Named turns come first, each shown by rows before and after it. Which turns, in which order, take the first row of each pair that follows to the second? Write the first one first, as in the answered first pair.
q235:
[ -9.4  37.1  -9.3  30.8   3.9  14.6   2.4  -0.9  17.2 -42.2   0.4 -13.0
   8.1 -25.4  13.9 -14.4  42.4 -12.5  20.3  25.0 -30.0] -> [-17.3  16.4   9.3  -6.0  -1.6 -13.9 -12.2   4.0  12.3 -38.9   1.5 -18.1
 -27.6 -14.5  30.9  -7.5  47.2 -27.5  21.8   4.3 -37.9]
[-16.3   1.4   7.4   9.0   3.8   7.7  -7.9   7.6  -5.5   8.2   5.0   6.4
   8.2 -22.3  16.5  -1.5  -6.1  -3.3  -5.4  -3.1  -9.4] -> [-22.4  -3.2   3.3  -9.2  -6.9   5.4  -5.9  -1.5   0.4   1.5  13.3   3.0
  -6.0  -8.1  19.2   4.7 -11.2  -6.6   0.9  -9.7 -10.5]
[  2.1 -17.9  11.0 -29.7  -6.8 -16.9  14.6   8.2  -1.0   7.5   9.3   1.1
 -31.7  15.8  -2.0  -1.2   4.5   2.9  -3.9  -1.0   9.5] -> [ 11.1  -0.1 -12.7   3.2  -0.9  12.0  30.5   3.9   8.9   1.3  11.0   3.6
   2.4  10.9 -15.7  -6.4  -6.3  19.2  -4.8  20.6  18.4]
[ 14.8   5.6 -17.7  11.4  -0.2  17.3  27.2 -10.9   6.4  14.9  16.1  17.1
  19.9  15.6 -21.0   7.7 -20.0  12.4   6.7   1.1  30.5] -> [ 19.5  -2.3  24.3  14.3  19.9 -13.4  -1.9  15.7 -16.7  39.9 -10.4  16.2
  14.0 -22.3  -8.4  -1.8   8.6   1.0  -3.2  -2.9  13.2]
q623:
[-11.6  25.0 -13.7 -18.4  -0.5  -2.1 -18.6  16.6  -0.4  -7.6 -12.0 -12.7
 -12.7  21.2   1.6 -15.6  -4.5  -5.5   8.0   0.6  -5.3] -> [ -4.4  28.2 -22.2  -6.5   1.8   7.2  -9.8  15.8   4.2 -11.8 -11.9 -11.1
  -0.1  19.0  -6.8 -19.9  -5.4  -1.8   7.2   5.0  -1.4]
[ 0.1 -9.4 -9.6  1.3 -9.3 18.9  5.0 -2.9 17.4 34.5 21.6 27.6  2.6 -9.3
 20.7  7.4  3.2 10.4  9.5 -0.3 -5.3] -> [ -7.0 -13.2   1.9 -12.7  -2.8  -7.9 -13.6   5.9  12.0  24.4  11.8  13.9
 -15.4 -10.3  30.2   5.2  14.4  -3.6  10.2  -9.8 -17.4]
[  4.3  -8.7  22.6   0.9  23.3   8.1   5.6   1.7  -4.6  39.3  -3.6  13.0
 -24.3 -22.2  -0.9  -4.6   6.5   8.5 -22.0   6.4  -3.6] -> [  6.2  -9.0  29.0   4.1  25.6   3.4   5.3   5.7  -2.4  31.5  -9.0   7.9
 -26.3 -22.4  -2.6 -10.5  13.2   6.1 -24.2   7.8  -6.7]
[ -3.6  -6.8 -26.7  13.5  -7.7  34.1 -16.3 -39.1   3.2  -7.4   0.9   7.0
   8.1  -0.4  16.1  13.9 -29.2   1.2   5.6  17.1 -17.1] -> [-12.5 -13.5 -14.2  -6.2 -12.3  16.8 -31.7 -33.9  -0.9  -4.8  -2.1   4.8
 -14.2  -1.4  30.1  15.2 -26.0 -10.2   8.9   4.5 -25.7]
q366:
[ -5.0   0.7  11.4  13.7   9.6   3.4  -6.0  21.7  -2.4   5.7 -14.3  -4.9
  -0.1 -24.0   5.9  -4.3  15.8   0.5 -12.2  20.9  -6.0] -> [ -5.8   0.0   8.5  20.1   8.8  10.4  -8.0  14.9  -1.6   9.2 -11.7  -5.3
  10.4 -26.2   2.1  -3.4   8.8   0.0 -12.2  18.2  -3.6]
[ 20.7  -5.3  -3.4   2.0  -1.0 -11.6  13.1  16.7  -5.7  -2.1 -11.9   0.1
   0.3  11.0 -21.1 -15.6   9.3  -7.7  -7.0  -1.7  19.5] -> [ 21.0   4.6  -7.1  10.8   3.5  -4.8  16.4  14.7  -7.1  -6.6  -7.2   2.0
   6.4   7.5 -23.9 -19.0   7.8  -7.7  -5.5   1.9  20.2]
[ 10.8  -7.1   3.6  -7.7   4.7 -17.3   4.5   0.6   5.3   3.3  -3.8  -1.3
   0.5  16.3 -17.0   8.4  -3.8 -11.5   2.0 -15.6  22.1] -> [  9.4  -8.9   3.9  -5.1   2.9 -19.3  14.2   6.0   6.2  -6.0  -2.5  -3.4
  -9.9  21.3 -12.5  -2.1   1.8  -8.9  -1.1  -4.4  24.3]
[ -4.9   5.1  -2.9  -5.4  -6.0  11.8  -2.2 -16.5   1.5 -23.4  -6.4   1.3
   1.9   0.3  18.2   1.1   7.4  -3.4   4.5 -12.0  -8.2] -> [ -6.2   2.3  -2.0  -7.3  -5.3  12.6  -1.4 -14.5   0.0 -23.2  -4.6   1.6
  -1.2   1.2  16.4   3.6   7.7  -9.2   2.9 -16.4  -9.8]
q573:
[ 13.7  11.7 -19.2  44.0   6.4   0.5 -13.0   1.7   2.3   1.2 -11.4   2.3
   1.6 -30.4   8.2   7.4   5.5 -24.8   1.8  17.3 -29.5] -> [  2.1   8.3 -20.6  36.2  -0.7   3.4 -20.7  -9.9   3.9   1.2  -4.2   1.9
  -6.5 -25.8  16.7  13.9   0.0 -31.4   3.8  10.1 -37.4]
[  0.6  -2.8  14.3  -6.0  -5.5  -3.1 -18.7  -4.5  -4.0  17.0  -7.5   5.0
   9.5  -3.1  -2.6   9.2 -12.6 -11.3   3.9 -16.0  -2.7] -> [  4.1  -4.8  11.2  -4.7  -7.8  -3.4 -15.5  -3.1  -5.8  16.6  -9.9   5.8
   8.9  -3.4  -1.0  12.4 -14.1 -12.1   5.4 -18.4  -0.3]
[-26.7   6.3  11.2 -13.4  -5.9   3.8  -1.0  -5.5   7.1 -15.2   3.5 -28.0
 -29.5  12.2   3.4 -10.1   8.4   5.7  -4.4   2.9   6.2] -> [-25.4   2.1   6.3 -18.0 -10.1   2.8   9.2  -7.7   7.9  -8.7  12.7 -26.5
 -26.8  21.6   4.3  -5.0   5.0   7.7  -4.5   0.5  12.6]
[  3.3 -15.8   8.3 -15.7 -12.9  -5.7  -4.3 -25.5   3.0  -5.8   5.1  21.1
 -13.7  13.8  18.9  25.7  -7.5  11.7 -11.5  -0.9 -25.9] -> [ 14.0 -16.6   7.6 -17.2 -13.3  -5.7  10.1 -22.6   1.7   2.3  11.9  24.9
  -6.3  17.5   7.3  23.6 -13.9  16.3 -11.7  -1.0 -11.2]
Then:
Between the rows of a pair lie 2 to 4 turns.
[ -7.6  -2.6  21.4 -10.3   0.7 -16.1 -23.7   4.7 -11.4   3.9   7.6  14.2
 -21.9   9.5   4.6   3.2   0.8 -17.3   0.2 -28.2 -10.3] -> [-17.0  15.1  12.4  14.6   6.4  13.0 -30.5  -6.0  -9.1  -4.2   3.3  13.2
   0.8  -7.8  11.3   0.7   0.2 -12.2   3.6 -15.6 -22.3] | q235 q235 q573 q573
[ 13.4 -20.7   7.3 -20.5  -0.3 -19.2  39.7  10.2 -17.2   0.1  17.4   8.9
 -35.1  36.5  -2.0 -14.8   8.8 -12.6  -8.5  20.5  25.8] -> [ 13.5 -11.8  29.7   5.4  22.9 -21.0   9.3  27.4 -29.1   3.0  -9.0   4.0
 -29.3  -4.4   4.9 -30.3  33.5 -13.9 -15.9  26.9   3.9] | q235 q235 q573
[-21.3   0.5  -3.4  -3.7  -5.4 -18.5 -29.7 -12.7  -8.7  -0.9 -15.1 -26.0
   6.8  -9.2  -0.8   3.5  -5.6 -14.9  -7.2 -12.0  11.2] -> [-20.8   2.0  -5.3  -8.9 -11.9  -9.6 -27.1 -18.6  -9.3  15.2  -6.9 -17.5
   5.9  -8.3   2.4  11.3 -17.1  -8.1  -7.1 -13.6  14.9] | q623 q623 q623 q623
[-19.2  -9.9   3.3  -7.0  -4.1 -10.7 -13.4  -9.1  -7.3 -10.3  -1.7  -0.2
 -30.2  -8.1  25.6  -6.5  12.1  -9.6  -3.7  -6.5 -21.1] -> [ -5.5   8.9  -0.7  30.0   8.5   7.5  -8.3  -4.7  -4.2  -8.3 -11.7   3.4
   0.6 -28.7  11.3 -16.6  17.8   1.7  -6.3  14.4 -20.2] | q235 q235
[-15.6  11.0  -9.4  11.3 -10.6  31.9   3.6 -23.7   4.2  14.9  16.3   9.9
   6.1  -5.6  18.2   8.3 -11.9  30.4  -3.5  24.4  -0.1] -> [-17.3  11.5   2.2  13.2  -9.3  29.4  -6.8 -20.4  -0.2  22.7  12.6  12.5
   5.9 -14.1  23.4   6.6  -4.2  27.1  -1.8  24.8  -8.2] | q235 q573 q235 q235
[ 18.0   2.4  23.2 -33.4  -3.1  -1.1 -29.2   9.3 -13.5   5.6  12.4  -1.3
 -18.5   2.7  18.2  15.4  17.5   0.1  -2.3  10.2  -3.1] -> [ 12.1   6.3   1.5 -38.4 -12.5  12.9 -20.3  -6.4   1.7  -8.8  21.6  -5.4
 -15.6  22.9  17.1  21.0   3.2   3.1   1.4  10.4   2.4] | q235 q623
[-10.7 -17.5  20.3 -20.9 -10.7  -1.2 -21.3   0.1 -10.1  11.5   7.6  12.4
  -6.9   3.0  16.1  23.4  -8.1 -11.4  17.2 -41.9  -1.9] -> [ 11.7  -4.8  29.7  21.4  12.7  -3.6 -12.2  26.8 -17.5  18.4 -15.6  11.1
  23.7 -26.3  -8.1   3.0   8.1  -0.5   8.5 -20.5   3.4] | q235 q573 q235 q623
[  4.3   9.8  17.7  31.2   0.8   6.7 -20.2   5.2  -3.8  -0.6 -18.2  -0.5
  22.2 -26.0   0.2  -9.6  13.2  -2.7  -1.5  11.4 -11.1] -> [-10.1 -10.9  27.2 -11.9 -15.3  -6.9 -30.2  -1.2 -10.7  13.5  -0.1   6.2
 -10.9  -9.1  18.3   6.0   5.0 -11.3   3.4 -14.5 -10.4] | q623 q235
[-35.2  23.7 -22.2  -2.5 -15.1  22.8 -21.2 -32.6  16.6 -23.0   9.6  -6.7
  14.4   9.5  14.7  17.5 -20.8  -6.5   0.7 -10.0 -18.3] -> [-19.5  29.8  -7.0  23.8   1.0  31.9 -30.6 -19.7   1.0   5.9  -6.4   0.0
  35.5 -27.2  14.3  11.3  -8.8   1.0   0.3   0.4 -22.3] | q235 q623
